A single turn carries every row of the set below to another of its rows. Some are shown first; where does it send the rows asked next?
badeg: [ 11   1  -8 -15 -37 -31   0   1  18 -32   6  -3  13  21   0  26]
gif: [ -3  -9 -26  12 -13 -31  10   6   4 -40  -4  16  12  14  -4  13]
Susu: [ -1   6   4   3 -38 -24  13   0  34 -42   7  -8  21  -1 -11  17]
tebor: [  9  -6 -23  10  -8 -17  17  -9 -10 -13   9   5  -6 -17  14 -14]
todad: [-27  -3   6 -13 -31 -17  13 -19   0 -30 -28  -8  14   1  30  12]
Peza: [  6  -1 -20  -6 -16 -18 -15  13   7 -18 -20 -26  37  -3  37  26]
vut: [  0   4  12   1 -21 -13   6 -18 -24 -26  -3   1  15 -18  53   0]
las: [-10 -17  10 -26 -26 -18   3  -6  13 -45  16 -22   8  -3  -7   3]
puba: [-17   1  -9   8 -16  -5   6  28   5  -9  -4  18  23 -19  49   3]
kig: [-16   0 -16  35  -4 -19  -1  28 -13 -17   6  -8  36  -2  17  -3]
goni: [ -1  20 -20   9   5 -18 -13 -13   5 -25 -23 -24  26  -1  26  23]
mabi: [  2  19  15 -25  -6  -9 -12  20   6 -57  15 -11  26  -1  22  21]
Dat: [  6   9 -14 -13 -10 -21  18  -1  -6 -21  46   2   9 -13   7 -15]
Gudo: [ -7  26  -7  26   7  -6  12  25  11 -15  10  10  25 -13  29  -3]
regu: [  9   5   2 -24 -46  -2   2   0  12 -28   6  17  22  -1   2  22]
lokem: [ -6  23   5   0  -8 -27   0  13  12 -28  22  23  11  16 -10   8]
mev: [ -7  -8 -18 -18 -18 -28   5  -1 -15  -8  36   6  14 -11   9 -18]
kis: [-11  12  18  -8 -14 -12  25 -14  13 -53 -10 -19   5   6  25  14]
ket: [-22   1 -24  -4  23  -9  10 -11  -2 -10   3 -20  22   0  20   2]
mol: [ 16  23  -5  13 -25 -12  15  24 -19 -26  29 -11   1 -13  17  -5]
belo: [-14 -10  -5 -16  -2 -27  10   1  41 -28  14 -17  30 -18   1   5]
Vume: [-21 -16   3 -26 -14 -11   4   3  28 -18  12 -11  38 -27   2   0]
loleg: [ -2 -21   2   5 -30 -47  14   3   1 -26 -10  -9  -9 -15  14  -1]
tisel: [ -4  -6 -19   1   5  -4   9 -15   1 -40 -10 -40  30 -12  30   4]
sele: [  2  -4  30  -2 -29 -16  18   8   3 -32   6   0  -9 -26  19   3]
tukit: [ -9   5 -10  -1 -25 -19   3   7 -13 -29   6  27  30  -3 -19   3]
ber: [  1  13 -23  13 -31 -31   3  19 -19  -3  12  -1   2  -8  24  -8]
Tuzul: [-14   6  16  -5 -18   7   0  10  -1 -26  17  32  13   8  14  16]
gesev: [-19   8  -3  -9   4   0   0 -15  16 -12   5 -21  25 -10  54   5]
mede: [ 17  10 -14  23 -14  -4  19  24   4 -19  20  -9  -5   7  24  16]
lokon: [-10  24   6  -1  -3  12 -15  -7  -5 -25  -8 -17  32  -8  30  23]
goduv: [ -1 -11   7   7  -5 -11   6   2 -14  -9  36  -7  -8  -4  22  -3]
Vufup: [ -8  29  -6 -22 -13 -12  -5  12  12 -34  -9   2  50 -21  18   0]
Lak: [ 16  20   0  -7  -9   8  -4  14  18 -27  -8 -22  32 -12  40  25]
Zami: [ 12   4  -4  13  -2 -35  11 -14  -9 -44  -1 -21   1  -2  46   6]
musu: [-10   1  -5 -34 -30 -25  10 -14  31 -21  -2   5   7 -17   7   0]
duget: [  0  -5 -18  20 -34   1  12  17 -18  -1   1   7   9  -3  26  10]
Dukal: [-14  21  -1 -13  -4 -35 -16  20  18 -36   2 -20  45   8  15  10]
Zaz: [ -4   4 -23 -26 -19 -34 -14   9   4 -32 -24  12  30  -7  27   9]
Vum: [-22  -3   9  -7 -50 -18   0   0  27 -21   1   7  28  -7   3  15]
veg: [-17   6 -13  -6  20  10  13  -7  -6 -14   9 -15  26 -11  18   3]
lukid: [  1  -1 -11  25   1 -17  15  32   5 -53   6 -18  18  -3  28  11]

puba goes to Tuzul
Dat goes to belo
tukit goes to Vufup
Now these:
las goes to tisel
mol goes to Susu
regu goes to Lak
kis goes to Zami

